rotation ticks, each row followed by its count of ticks
The counts run from 0 to 220.
[-26 -14   0  -5  24 -13  22 -34 -15  37 -24 -15  13  32 -23  12   8   4
  38  -8   0   6 -18  41   6  -2   1 -47  -6  -9 -50 -20   7  11 -16 -13
  -7  29  -2  17 -60  23  35  15  43 -10  -9 -20  10  -1   2  11  19  -9
 -34  10  25   7  49 -28  50  43  13 -31] -> 21
[-33  40 -57  14 -10  25   8 -12  14  14 -38   0  17 -23 -35  -2 -34 -18
  24  34  -9 -14 -10   4  14  -5  -1 -25  21   8 -15 -29 -38 -40 -14 -18
  -5   5  14  28 -32   9  49  37  20  16  11 -13  28  15 -53   6 -27  10
 -34 -32  -1 -15  -8   8  16  35  56 -27] -> 170
[ -5 -22  -5   6   1  17  25 -32  49  -2 -40 -37 -13  -9 -12  19  -9 -37
  24  -1  -4  21 -11 -11  45   0  14 -18   0   5 -38 -32   1   7 -25  12
  16  14   0  47 -43  20  34   0  38 -26   3   3  -9   7  18   8  17   2
 -43 -21  15  -3  65  -7  38  14 -37  34] -> 110
[-24  24  14  -7  -2   8  26  -6   5  11 -30   6  37  -2   9   1 -59   3
  34 -11   0 -31 -27  15  39   4  32 -38 -10   0 -31  -5  43  -6  -8  -6
 -37  31   6  46 -22   6  36   1  36 -17  20 -21 -39 -31 -56  23  -1 -28
 -44  14 -13 -15  23 -10   8 -18 -21  10] -> 51
[-17  -5  23   3 -10 -34   6 -12 -12 -20   3 -18  40   0  -9  19 -18  -5
  32  20  23 -19 -40  23  18  -3  11 -30   5  12 -55 -16  -1   9 -28 -26
   9  16  39  17 -59  -8  40  -6  37 -42  -5  -6 -24 -14  12  -4  -2 -13
 -53   7   2 -25  58 -21  44  -5 -20 -10] -> 124
[-27  44  -7  16  27  33  55 -14 -24  26 -67  28  33  21 -21   3 -17   3
  48  -1 -20   3 -38  20  22 -30 -18 -12  43   6 -12 -10  27  14  -2 -30
  -4  46   2   8 -28  18  42  29  27 -28 -12   9  19  -9 -23   4  28 -16
 -16  -5  15 -28  13   5 -11  13  10 -10] -> 148
[-10 -19 -13  -4  -8   1  17 -34 -21 -11 -18  -3  27   3  -7 -12 -57   8
  30  15  20 -22 -34  18  52  -5  18 -31  12 -26 -11 -30  18   0 -18   2
 -14  44   1  65 -36 -10  15  -9  10 -48  26   7  -8 -22 -12   4  14 -21
 -54 -18 -10   5  11 -24  19 -18  21 -29] -> 33
[  1  44 -13 -11   1  28  13 -17  37  -6 -28 -63  11 -29 -10   9 -14  -6
  16  -8   6  -8 -29   4  48  29   8 -56   8   7 -27 -63  -5 -11 -24   6
 -10   6  -5  -8  -8   2  25  13  17 -15   0 -19  -2  -1 -20  10   4 -16
 -59  11 -10 -22  39 -15  56  31  12 -12] -> 196
[-12  13 -20  37  16  29  11   1  40   6 -17 -36  -4 -14 -22   9 -41   8
  -6  14 -29  -8 -20  -3  40 -17   2 -52   4  -5 -28 -11  14   1 -24  -9
  18  19 -15  25   0  45  49  13  27 -46  -5  12  -4  19   1  30  14 -35
 -28 -24   3 -36  38  30  41   7  18  -5] -> 180
[ 31  18  -9  -7  18  23  18 -37   5 -13 -80  -5  29  -3 -17 -12 -28 -27
  19 -32  30   0 -19  19  29  -5 -21 -27  37  -5 -21 -34  25 -13 -10 -16
  -4  32   2  16 -37 -31  24  15  17 -26  19  -2  16 -17 -38   1  38 -10
 -22 -29  -6 -10   1 -34 -16 -11   4 -11] -> 133
[-28  29  -8   6   2 -21  23 -27  10   2 -22   8  32 -18 -23  15 -50 -11
  49 -16  28  -5 -23  16  38   3  42   6  11   6 -26 -35  32  -7 -19 -12
 -11   0   1  13 -34 -26  20   1   6 -32  20   7  -9 -36 -21  22 -30 -19
 -60 -16 -29 -39  -5   7   7 -16   3 -14] -> 138
[-10  26 -35  36  -1  32  -6  -8  40   4 -51  -9   8 -23 -50  17 -49 -32
  16  41  -9  -9  12   7  19 -19 -11 -33  -5   8 -20  -8 -44 -35   1 -18
  -1  23  32  37 -44   8  51  38  26  14  21  11  29  10 -30  24   1  20
 -25 -31 -21  -8  -1  24  12   3  23   2] -> 169
[ 11 -16 -11  -6  31  -1  18 -37   3   5 -30 -47   9  10   3  18   0 -20
  37  12   2   1   4  -5  39 -17 -17 -30  35  10 -46 -43 -19  34 -29  -9
 -13  30  21  12 -53   1  15  18  22   2 -11 -13  -8  13   0   0 -25   0
 -32  17  58 -32  34 -21  38  17  21 -22] -> 3
[ -5  39  -2  19  24  12   4 -24 -11  25 -40  -3  59   2 -31  -8 -33   2
  20  12  -1  -5  -5   9   1 -48 -40  -6  35  -1 -25 -27  -3 -17  -4  -6
 -38  27  32   7 -33   1  25  41  21   0 -12 -41   1  10 -43  -2  15 -23
 -20 -17  31 -28  11   5  21   3 -17 -34] -> 61
[ 17 -25 -16   8   7  25  -4   0  21  13 -27 -43 -22 -31 -22  23 -24 -17
  20  -8  -6 -28  -5  15  28   8   0 -34 -13 -48 -25 -18 -14 -37 -27   2
  -1   9  11  25 -46   3  21  14  26 -15  22 -41 -21   2   3  34   5 -25
 -42 -35  26 -20  45  18  53  14  -7 -51] -> 95
[-13  -1 -15  22  10  14  36  -7  42  36 -53 -11  14   3 -17  17 -23  13
 -18 -18  -5  -4 -11  21  38  -4   4 -29  -9  -4 -26 -22  21 -13   5  12
  -4  37 -32  25 -17  20  59  13  11  -9  -1 -19   9  -5 -39  10  -4  -8
 -37   5  20   3  23  38  35  43  59  -8] -> 177
[-28  39 -12  19   5  38   1 -20 -15 -10 -26  -4  55   6 -20 -29 -11   6
 -16  38  -2 -38 -10  15  41 -10 -16 -20   1 -20 -13 -39 -29 -48 -13 -28
   5  22 -20  24 -49  -4  51  17   5  -2  -4 -26  16  29 -29 -13  16   5
 -32  -6  13  -9  18   6  20  36  40 -14] -> 188
[-21  38  12  15  15  27  32 -15  -9  25 -59  16  53  15 -21  11 -33 -17
  68  -2 -11   1 -23  17  22 -19 -21 -18  14  12  -3 -16  14   2 -12 -22
 -36  15  13  -5 -56  10  33  29  37 -21  -4  -9 -14   3 -28  49  10  -5
 -13  12  14 -20   8  13  -1  19 -30  -9] -> 149
[ 20   9 -12 -15  10  35  12 -18  44 -25 -21 -66  -2 -26  -3  13 -25 -11
  22   6  14   7 -17  -8  59  16  -1 -47  18 -12 -24 -60   4  -5 -40   5
 -11   3  18  27 -16  11  28   4  23 -26   3 -13 -23   5  -1   8  -2 -26
 -45  13  -1 -21  56 -22  60   3   0 -13] -> 197
[-31  -2 -13 -15  17  -3   7 -38  11  16 -17   0   9   6 -32  -2 -24 -17
  17  19  19  -4  12  10  44  17  67 -46  -4 -22 -43 -14   9  -2 -28 -30
 -23   0  -7  58 -54 -17  12  10  24 -20  14  -8   3   2  -5  23 -33  13
 -50 -25  14 -31   7 -35  26   9  34 -30] -> 14
[-11  50 -17  20  22  25  44   0  11  14 -71 -13  52 -24 -52  12 -36 -28
  10   1   7 -37 -38   2  17  -7  -9 -16  11   6  -6 -19  -1 -21  -8  -1
 -27  23  33   8 -17  -8  50  33  24  15   9 -22  16   9 -31  13  20 -19
 -30   0 -15 -11 -35 -22  -3  15  17 -32] -> 64
[ -7   7   3  -3  13 -13  45 -46   7   3 -32 -15  52  11 -21  -4 -29  27
  -6  13  29   6 -20  44  13 -17   2 -16  17  26 -49 -48  42   1   4   3
  -8  30 -16   9 -17  -7  28  25  23 -28  19  17 -13  -9  -4  -8  18 -29
 -55 -11 -16 -22  23 -17  24  19  37  -5] -> 35
[-36  19  17 -13  21 -27  15 -16 -30  12  -4 -18  48   7 -29   7 -25  11
  12   2  17  -9 -33  22  17  -5  23 -41  10   5 -59 -25   4  20 -23 -32
   8  14  26   3 -32  -6  39  22  48 -28   4   6 -11   3  12  17   7 -19
 -43  -5 -12 -31  31 -42  24  16  10   0] -> 123
[ 14 -24  19  16   6   5  15 -24  18 -11 -22 -18   6  41 -32 -15 -33 -15
   5  -1  32 -15  -3  28  21   7  12 -35 -10  -4 -47  -9  15  17  -8 -21
  26  44 -15  31 -81  29  56   8  26 -27  33  12   6  14  -2   4  31  -3
 -39  -5  12  -8  40  -6  33  -2  21  -1] -> 19
[-41   7   0  12   7   0  25 -42  -6  -8  -9  13  38  23 -20 -17 -19   2
  17  17   7  -7 -27  43  41  -3  35 -26  11  12 -35 -50  21  11 -13 -43
  -2  11 -38   4 -61   6  36  14   8 -19  -5   6   8  23 -16   0  -9  10
 -42   4  32 -28  20  -7  20  17  49  -4] -> 17
[  4  38 -18  24  24   5  18  11  15  23 -24 -23  31  11 -39   7 -43  12
  41  -2   5  -2 -19  20  -1 -19 -28 -40  21  14 -12 -35  17  -3 -16 -18
 -22  29   7 -23 -26  16  60  37   4 -17   5  -9  -7  18  -9  22  -2 -39
 -46   6  17 -38   7  13  33  11  27 -54] -> 163
[ -9 -48 -33  20  10   6  24 -48  23 -19 -26 -19  36  -3 -26   5 -27 -14
 -18  39  26 -17 -16  -2  29 -16  25   1   7 -17 -10 -41 -23 -10 -12   5
  10  24  -7  58 -52   3  41   9  20  -4  21 -16   0  -3   9 -30  19  10
 -53 -15  15  11  20  -7  15   7  30  -2] -> 103
[-21  -7 -19  27  40 -22  15 -11  16  43 -23 -14  31   2  -3  -8 -37   9
  40  18   5 -14 -21   9  26 -33   2 -12  23   0 -33 -19  50  10   4   4
 -52  31 -10  20 -30  25  -3  13  23  -9   1 -25 -13   0 -16   9 -12 -16
 -35  21  15  -6  -1  11  33   7  23 -43] -> 160
[  2  32 -27   8  21  37   0 -46   8   6 -43 -17  38  -3 -57 -13 -17 -20
 -14 -10   9  -6  -5   2  27  21   9 -28  28 -44 -13 -39   1 -20 -32 -17
  -9  12  -9  21 -15 -32  26   9  -2 -17 -14   1  -7  -5 -16  -7  20 -28
 -58 -39  18 -36  15  -9  33   4  34 -43] -> 203
[ -2  12 -18  11  30  37  17 -45  10   9 -78  -7  22  -2  -4   8   4 -16
   7 -33  -8 -23 -17  -7  35 -20  19   0  36 -21 -49 -19  27   4  -1  -7
  19  23  -5  23 -48   9  23  10  17 -21 -23 -34  38 -21  -6 -17  46  -6
 -12 -15  27 -27  37  -2  31  14 -16  -8] -> 217
[-16  19 -10  35  26  31  24  -5 -11  30 -48  11  11  19 -31   1 -50 -31
  50   2  -1   4 -27 -10  21 -17 -14 -26  40  -7  -3   6  14   6   1 -11
   7  49  19  41 -36  35  63   4  27 -30 -19  16  22 -23  -8  -6  40 -25
 -18  -8  12  -5   9   5  14 -11  -6 -16] -> 147
[-33   8  -3   4   5 -12  15 -32   5  16 -17  18  21   5 -17 -11 -46   2
  66  28  24  16   6  14  33 -31  20  -1  35  14 -46 -10  28  20 -17 -21
 -22   8  18  39 -44  24  11  13  32 -11  -7   5 -17 -30 -12 -21 -24 -27
 -36  -3  24 -37  29  10  22 -16 -14 -21] -> 142
[  6  10  -1  27  24  27  16  15  11   2 -75   5  55 -27 -40   5 -45 -32
  25   8   5 -39 -29   3  19 -13 -24   4  10 -12   6 -10 -20 -29  10  -3
 -15  33  20  29 -43 -10  54  24  22   5  28 -30  16 -18 -19   1  40  -7
 -30  -7  -8  17 -18  21   6  -4 -11 -22] -> 63
[  1  40 -13  41  19  40  26 -16  42  11 -53 -18  31  -4 -19  -1 -31  -4
  12  -7   2  -6   0  -1  39 -22  -6 -11  36   9  -7 -39  26 -13 -10  -9
 -12  31 -35   2 -19  18  43  23  10  -5 -11  -4  -2   1 -32   1  -9 -45
 -29  11  42 -39  15  36  28  -9  34 -25] -> 75
[ 16  16  16  14  35  26 -16 -31  18   0 -34  -8  34 -11 -29  19 -19 -32
  40 -43  11 -40 -29  -4  43  -7  17  -7  12 -18 -27 -42  21  -3 -11  -4
  -5  16   3  28 -45 -31  27  -8   8 -27 -13 -22 -11 -12   7  48  29  -4
 -10   9  18 -33  18   9  25 -14 -36 -18] -> 219
[ -8 -17   0   4  14   1  25 -12   3  -5 -15 -15  24  12 -42  -2 -41 -18
   4 -11  30 -41 -48  24  42  18  56 -13 -25 -27 -27 -15  15  -8 -12 -10
   2   1  -6  37 -60 -14  45 -13  14 -47  24  -7  -2 -10  16  -4  43  -7
 -56  -8 -20  -9  15 -18  30  -3  -8 -18] -> 121
[-18  17   3   4  19 -11  -5 -42  35  11 -23 -39  31  -5 -25 -12  -4  -4
   1  22   5 -36  -4 -12  45 -15  34 -25  -1   7 -39 -43  -3  -6  -4   0
 -21  12  -5  23 -61 -12  41  10  30  17  -2 -46   3  30 -35  37 -31  16
 -27  36  15  -4  13  16  47  20  27 -11] -> 87
[  2   9  -2  20  27  25   8  15  -2  10 -20 -22  18   2 -18  -9 -53  -4
  61   1  10 -14 -18   6  15  -2 -30 -40  13  -3  12 -22   5 -15 -23 -24
 -30  41  20  -6 -28  24  44  35  18 -23  12  -1 -28   2 -23  34  -8 -31
 -40  10  29 -20  12  12  35  -4  18 -59] -> 164
[ 26 -52 -23  16   6  19  10 -25  17   0 -31 -28   7   5  -1  35 -10 -11
  49   1   3   0 -12 -15  42 -32 -26   3  24   2 -52 -37 -23   6  -8  -4
  12  45  16  35 -71   2  40  20  16  -9  -3 -16  -7 -23  -2   7 -12  10
 -17  -6  41  -6  44  14  36   6   6 -26] -> 4
[-11 -15 -29  24   5  16  32 -14  28  -3 -31  -5  16  -9   5   0 -26 -15
   0  52 -21 -45 -13 -21  48 -34  18 -12  15   9 -35   8 -16  -6  -6 -30
  10   2   1  57 -50  43  42  12  54  10  17 -17   6  29 -23   0  -1  14
 -18 -17  19  -9  18   2  17   7  17  19] -> 85
[ 25 -15   1  35  33  31  23 -17  35 -14 -33 -36   8 -26  12   2 -16   2
   9   7 -10 -47 -32  -2  48 -32 -13 -20   0   8 -24 -20  -7  -8   1   3
   9  33 -15  15 -37  25  25  11  32 -26  -1 -31 -22  15  24  39  23 -18
 -20  -3  33 -10  47   8  29  17  -3   1] -> 92
[  9 -14  15   3  17  21  -9 -52  -1  -7 -24  -3  31  14 -29  -6 -21 -20
   9  17   9 -22  -2   2  43 -16  25 -21   2 -28 -35 -19   9   0 -14 -16
  -2  16 -10  61 -63 -15  10   0  19 -36   8   5  -7  -1 -11  30  19   5
 -31 -44   7 -32  37 -18  19 -23 -33 -10] -> 117
[-14  12  -5  52  10  31  21  25  40  -5 -28  -5  22 -20 -44  11 -47 -30
  13  21  -8 -34 -25   0  37  -5  20  -9 -23 -22   7  -7  -9 -34 -16 -29
   2  -1   4  37 -38  10  73  15  33 -12  11  -5  -4  13 -19  34  -7  -7
 -31 -28  14 -24  -7  25   6  -7  -4   2] -> 81
[-27   9   5   5  -7  -3  13 -17  18 -16 -22 -18  30  -9 -15  18 -12 -30
  26  10  11 -23 -38 -28  50 -10  46   0   9  -1 -41 -25 -16   9 -11 -19
  25  -2   3  42 -51  11  50 -14  35 -24 -25  -2  -7 -10   5  -4  -9  -4
 -45  16   1 -22  49  10  33 -10 -25  17] -> 212
